The rows below come in pairs that one turn or mirror swaps. Which row does each named row swap with?
Siko: [-21 -41 -14  18 -37   5  26 -18   6  18   3 -23 -32 -25 -39  23]
zibom: [ -8  26 -41 -22   3  27  -5 -21  27 -18 -16  34  14  31 -12  -4]
Muru: [ -1   9 -30 -12  -6  14  -9 -16  31  -8 -16  48  21  18  -6 -24]
Kigu: [-10  -6  25 -11  23  -7  21  21 -41  -7   0 -38 -18  37  23  -8]
gazi: [ -8  22 -27 -16  -8  32  -6 -22  13 -24 -17  50   5  18 -24 -15]
kepi: [ 14  30  24   7  25 -15 -21  31  11  32   9   1  -1 -28   0  -3]
Pesu: [ 13  49 -15   7  27 -42 -14  17  -8  22 -26 -12  11 -26   0  18]
siv: [-27 -23 -12  28 -37  20  28 -18   1   9   1 -36 -26  -9 -25  51]
Defad: [ 19  46 -18  -2  26 -45 -12  25 -27  15 -21   1   9 -17   4  18]
Lir: [-28 -29  -6  14 -40  15  20 -24  -3   9  15 -18 -45 -21 -32  37]
memuf: [-20  22 -13 -12   3 -16  31  12 -71  15  10 -33  -3  25  21  14]
tepid: [ 25  47 -23   7  25 -42  -9  20  -9   8 -24 -11   1 -25   4  21]
dimo: [-28  19 -31 -17 -15  20  -5 -21   9 -11 -14  42   3  18 -17 -38]
Renel: [-33 -45  -2   5 -30   0  17 -16  -8  11  18 -15 -40 -12 -44  30]
bik: [ -6 -24 -27  15 -36  28  18  -9  -5  11  17 -39 -33 -11 -23  56]
lis: [  6  -9  28 -12  20 -18  22  11 -36  -9  -3 -29 -24  43   7 -16]
sif: [ -7  -7  24  -5  12  -9  13  27 -45 -10  -6 -38 -15  51   5  -9]
Nezod: [-18 -48 -10  15 -45   4  23  -6  -6   4  28 -30 -26  -8 -30  28]
lalu: [-21  20 -10  -8   8 -18  30  15 -68   9   5 -47  -1  26   9   6]
vesil: [-32 -43 -15  18 -42   7  17  -9 -11   4   4 -36 -33 -20 -26  29]
sezo: [  3  -9  22 -15  12   1  12  20 -44  -5   9 -43 -24  34   6 -22]
Vun: [-12   9 -34 -10 -10  27  11 -15  13 -15 -16  44  21  20 -29 -31]
tamut: [-19  19 -14 -10  13 -30  32  14 -63  10  10 -40 -16  13  18  13]
mit: [-23 -30 -17   7 -38  14  15 -11  -3  14  22 -32 -27  -9 -37  56]
fike: [ 21  46 -19   2  24 -46 -12  26 -14  12 -34 -11   1 -10  -1  18]
lum: [ -9  30 -33   0  -3  35   4 -18  20 -18 -32  33  23  31 -12  -1]
kipoz: [ -7  36 -48 -26 -27   6  19   0  22 -11 -18  44  17  28  -8  11]
sila: [ 35  39 -22  -2  21 -45  -8  25 -18   8 -21 -10   7 -18   5  29]
Dop: [  1  32 -49 -14   2  42  -6 -14  21  -7 -13  34  13  24   0   1]
resel: [-15  10 -25 -18   5  12  -8 -16  23 -19 -12  53   9  18 -29 -21]
livam: [-31  27  -9  -5   9 -22  33  23 -60  22  13 -35  -6  23  13  13]
zudo: [ -8  14 -34 -17 -10  38  -8 -19  21 -25 -14  29  23  19 -25 -18]
rupom: [ 11  19 -36  -5  -5  32  13  -4  15 -20 -24  48  21  12   0  -9]
Retap: [-12 -19 -30  -7 -56 -10  37  -4   2   9  -1 -26 -35  -1 -21  55]
bap: [-21  20 -34  -3  -5  23  -8  -7  16 -16 -25  45  24  11 -11 -24]
mipek: [  5  26  36  15  20 -27  -5  32   4  32  14  13   7 -19  -8   8]
vor: [-24 -29 -14  14 -50   2   4 -10  -6   4   6 -20 -42 -29 -46  21]
disu: [-28 -35 -12   6 -40  21  12 -25   9  16  12 -32 -25 -23 -27  35]
Betak: [-11 -38 -15  21 -40  19  42  -9  -7  10   9 -23 -32 -21  -6  43]
bili: [-17  22 -14 -16   9 -21  36  17 -59  15  16 -32  -2  20  30  17]
Padap: [ 12  26  29  17  28 -24 -17  40   5  21  -2   5  10 -24   0  19]
somol: [ -6  32  24  18  23 -29 -14  32  18  31   0   3   4 -18   4  14]

Kigu is swapped with Padap
vor is swapped with dimo
sezo is swapped with kepi
Renel is swapped with resel
zibom is swapped with mit

